Each row has a hidden score. How much does it go up from the first row of each pair to the second? 20 means little or no change, 40 a big rise and 0 a big fall. The score is a weighted sum of the row's numbers plus the product of two more (or one squared), each taken from its middle value.
4/-40/-9/-1/-28/33/55/3/-30/6
8/-10/-32/12/30/-23/-49/9/29/-34 12
-16/1/20/35/-12/-10/-34/-11/23/14
-2/65/32/-4/-32/22/15/-14/-11/12 22
68/7/14/-63/31/-15/34/52/19/-64
-18/-2/2/-30/1/1/3/12/-17/19 37
60/-51/3/45/23/-10/7/-17/20/-10
-1/-1/102/45/50/-55/23/-53/14/6 20
7/-29/-24/34/2/29/7/-16/47/31
-20/19/-10/-22/-16/-19/17/2/27/0 13
30/-27/11/37/33/15/-9/-1/-2/-14
-43/4/-9/-3/-20/4/44/19/9/9 23
34/17/6/-39/1/-53/-5/15/-24/-14
42/-32/-8/39/29/-3/-31/-13/-20/2 24
5/-2/-16/-11/-19/24/26/-5/21/-28
8/-40/-5/12/-24/-2/-22/-13/6/26 20
-1/14/-8/-18/-27/13/7/-30/-21/-20
-27/-5/-7/-30/-31/-12/-15/5/13/2 16
-45/27/-9/-49/-15/6/5/-12/2/6
-1/-3/24/-31/-55/-10/-18/-7/19/-29 16
10/-11/-13/-15/-8/1/-66/5/14/-9
25/-44/27/13/17/-54/-17/-18/44/2 23
0/18/21/30/-21/-25/-4/-29/11/12
16/-9/-42/12/70/-2/-7/20/-15/33 28
-37/52/41/25/38/27/6/1/45/16
6/11/29/-10/64/-48/38/10/-34/-18 29
-6/24/10/-37/-47/34/1/8/22/-35
-3/-34/39/25/26/-54/30/19/19/9 24
8/-15/3/-8/3/42/-44/11/10/-46
-9/-5/-12/2/9/20/-20/-12/6/39 24
-22/-35/21/-36/5/-25/-25/-14/37/11
-10/1/18/-31/34/-39/15/-6/20/-22 20
-13/3/-17/16/7/41/57/52/20/-52
7/-4/-18/20/-29/14/18/-7/-17/-50 24
-51/54/40/-11/-6/-18/36/52/-18/39
38/-64/25/23/7/-25/35/-1/-6/-41 24
-4/3/-2/-52/-54/3/-11/-27/9/14
6/-9/-82/9/-44/14/-34/-5/-45/24 14
23/18/26/0/6/-43/-8/-35/37/19
-12/-3/34/43/-1/-7/-22/-4/12/27 19
-38/27/16/-15/-5/10/49/2/12/-8
2/-28/-8/-27/-18/-15/17/14/36/12 18
33/-22/14/21/26/-8/-29/22/-7/-17
-22/-3/48/-18/37/-28/25/25/4/43 28
-32/-5/50/-44/4/-49/17/4/68/-4
44/72/-65/-22/-6/59/37/-17/29/-43 21
0/-5/2/-3/23/-10/-15/16/12/20
-40/3/21/-27/-33/-68/43/-47/108/63 28
38/-11/14/1/12/-17/-24/2/19/-19
-41/-24/-2/-29/-34/10/40/28/44/-19 25
-12/-2/4/16/-41/-12/-6/-56/17/-26
-13/-17/13/-57/-22/-29/-14/-17/-4/12 16
-11/-6/0/-38/13/10/4/15/-8/19
-33/1/-39/11/-32/3/82/-27/-3/49 28
23/8/-43/41/56/38/-62/12/-32/6
-10/19/18/-4/18/-1/0/-5/-10/-1 24
33/-19/-36/50/-30/21/-55/13/-30/8
-12/2/5/-29/-34/-12/-22/-15/-14/-10 25
32/-22/2/24/8/-2/-3/16/14/-53
-9/3/10/1/-30/6/7/9/-21/25 22
-17/6/0/-29/-18/4/28/13/-18/12
-5/-6/-19/-21/-15/4/14/-11/-14/-7 22
-61/65/79/-22/-11/-32/26/4/40/41
12/-16/-13/39/-26/9/2/-22/-21/-6 26
34/-36/-21/1/-14/29/-40/-5/10/-59
-44/35/8/-8/-1/25/31/-9/24/17 24
44/-34/-6/37/0/-21/5/-2/13/-31
9/-34/-2/-6/-10/-24/-18/-13/-6/13 22
-24/80/-29/45/28/-21/-4/0/-16/14
35/1/65/25/79/-38/17/9/7/-66 31
14/-7/-12/-3/-1/3/10/18/-29/-7
-27/76/-10/7/-9/71/39/24/-28/-23 18
17/-22/9/38/-30/22/-37/-41/18/15
22/-22/2/8/-2/-20/10/-33/9/6 16
-39/44/5/21/1/-25/34/-30/7/15
-24/20/-12/5/-31/14/-26/-13/-34/2 18
28/-5/7/-8/-29/-38/24/14/3/-21
52/8/-34/-29/-53/6/38/-11/44/-44 23
-52/41/71/9/26/-65/85/-6/25/12
-17/56/-10/-7/-11/18/-8/-2/-1/-13 13
20/1/-34/-65/-17/53/-50/30/-1/-43
-32/38/-7/62/-3/-8/90/15/-12/-11 30
32/-11/1/26/25/-6/-6/-2/-10/-62
2/5/-4/-23/-24/19/38/11/-20/-17 21
-5/4/28/37/-25/-1/-27/11/37/-7
3/-13/65/5/12/-32/0/-27/60/37 25
10/3/-10/25/-1/22/-29/-2/-25/-56
5/24/33/15/-37/33/12/44/-8/-27 14
13/-68/-82/36/-61/81/-29/-12/-26/22
36/3/14/16/-55/-43/28/-35/27/-39 11
7/-3/-1/6/16/2/-19/11/-18/-27
30/56/-24/-22/-21/15/50/-40/64/-41 28
19/41/3/-18/-22/15/3/13/-1/-9
28/2/-23/-18/-14/39/-65/30/-46/-49 17
3/-23/100/15/-7/-71/0/-6/-28/5
14/-18/14/18/-6/6/-24/-24/18/17 26
20/-25/14/7/-4/-3/-14/1/-11/18
3/-17/-61/-15/-56/51/-22/-2/-43/-21 23
-39/-58/-39/-4/67/-27/-32/57/8/99
23/35/-10/-26/-50/20/0/-29/-3/-2 12
72/-101/-13/13/14/-9/15/25/42/-11
-8/-56/-50/-15/19/-1/-90/-28/30/-26 28
-27/-50/27/-55/-13/-67/44/-3/-60/55
-28/27/7/-13/30/46/2/27/-10/17 5
4/-13/15/18/-28/7/-34/-38/35/-10
8/19/-1/0/-13/24/-4/-9/-3/-3 14
-38/21/9/-10/4/-4/-12/-3/8/10
-21/6/-8/-20/-31/13/6/19/-19/2 20
-4/40/36/-4/3/-25/39/16/21/-21
23/-17/-15/-5/-14/50/-22/-5/-12/2 25
7/12/-36/7/-37/37/34/-3/-31/43
-2/-46/-14/21/11/5/25/-21/10/42 25
-25/-40/-35/15/-67/-6/22/-27/26/35
-14/2/25/-11/-12/-15/17/-25/31/10 16
49/-32/-2/27/20/36/-38/12/-19/-48
-38/39/-2/10/21/28/7/-11/-10/-2 26
31/45/-37/8/-85/32/63/-21/57/-36
-46/33/35/-18/-9/-35/-3/-13/30/30 8
2/-74/49/-39/15/-2/-26/-6/-23/49
1/3/-43/-18/-20/18/8/30/-33/-1 16
40/-49/8/13/-20/-14/-40/-59/31/22
-11/-19/4/16/22/-5/-3/-22/14/-13 16
3/41/23/40/14/6/-33/-5/-4/9
34/-37/-44/32/3/-8/1/8/-15/-15 28
9/-44/-15/28/11/0/-92/-16/23/-52
-26/-3/-1/-48/-45/21/-22/-12/-9/-11 23
8/-48/16/25/-20/-34/12/-10/26/1
-9/23/-35/15/6/14/10/31/4/29 16
15/-27/-16/16/11/7/24/-9/-28/7
1/12/-11/-24/-34/47/-24/12/-37/-5 13
23/39/9/-21/-13/-21/37/-7/25/-7
-32/-23/-25/-52/-12/-21/21/4/-8/4 29
-7/14/-25/0/-8/22/-37/-3/-14/14
-1/31/-22/6/-21/-7/57/-5/-71/5 26
-12/33/4/-5/9/11/9/22/-21/4
6/-18/50/-7/36/3/-26/7/28/14 20
-77/42/36/0/-27/-9/58/47/-4/52
-3/7/-3/-34/-20/8/7/8/-9/7 20
-7/42/49/11/-2/1/-16/-32/12/27
46/6/8/13/-14/7/-36/-54/15/-42 27
31/-38/-11/66/43/-47/29/21/-58/5
-1/-3/-16/28/14/19/9/2/2/22 13
17/-35/-21/11/21/22/-25/-14/-23/15
-23/-14/61/-36/12/-127/-14/27/95/28 9
-50/50/10/6/-12/24/27/26/-20/9
-4/46/7/33/49/49/12/27/-26/33 20
-34/52/-10/30/-8/24/62/27/-36/40
5/-6/-4/-22/3/6/-27/-12/-15/25 19
11/4/16/-13/7/11/-9/-4/15/-5
-11/11/8/-11/-43/-32/45/-30/-56/-13 24
17/-12/-16/25/-38/63/-7/2/-6/-41
-18/30/-12/-16/-34/24/-12/-19/-22/-8 19
-22/-12/3/21/-25/-12/80/27/16/1
47/-27/25/32/9/-17/17/-9/-13/6 16
-38/36/-4/1/8/13/25/9/4/32
-8/-41/-44/17/-13/-3/-6/-47/-25/-11 26
31/-23/-12/40/-1/51/-76/15/5/-59
1/21/-65/-8/-55/35/-24/-24/-60/13 22
-37/13/109/-17/40/-68/74/-8/64/15
19/-4/-28/-10/31/23/16/5/15/-23 18
-54/-7/4/-28/4/11/14/-7/17/-47
47/-7/-29/50/42/7/-40/9/-31/3 10
38/0/-55/39/-14/42/-10/-8/-61/-1
-35/65/-8/-30/-15/62/2/10/-18/13 20
-12/6/39/28/30/-31/-10/-14/2/-4
22/10/41/2/-12/-5/50/-3/-55/5 23
-12/42/33/32/2/13/-7/4/-11/6
-17/-2/12/13/-40/-15/-11/16/1/6 21
-52/44/62/-10/-12/-25/20/-8/54/2
26/-3/3/-11/44/18/-39/12/-6/-53 17
11/-3/25/24/33/20/-19/12/-9/17
-19/-2/-31/-18/-2/29/-11/22/11/-2 22
-22/33/-28/-26/-25/11/12/35/-54/12
8/-15/81/-56/-44/-52/39/-1/-14/13 19
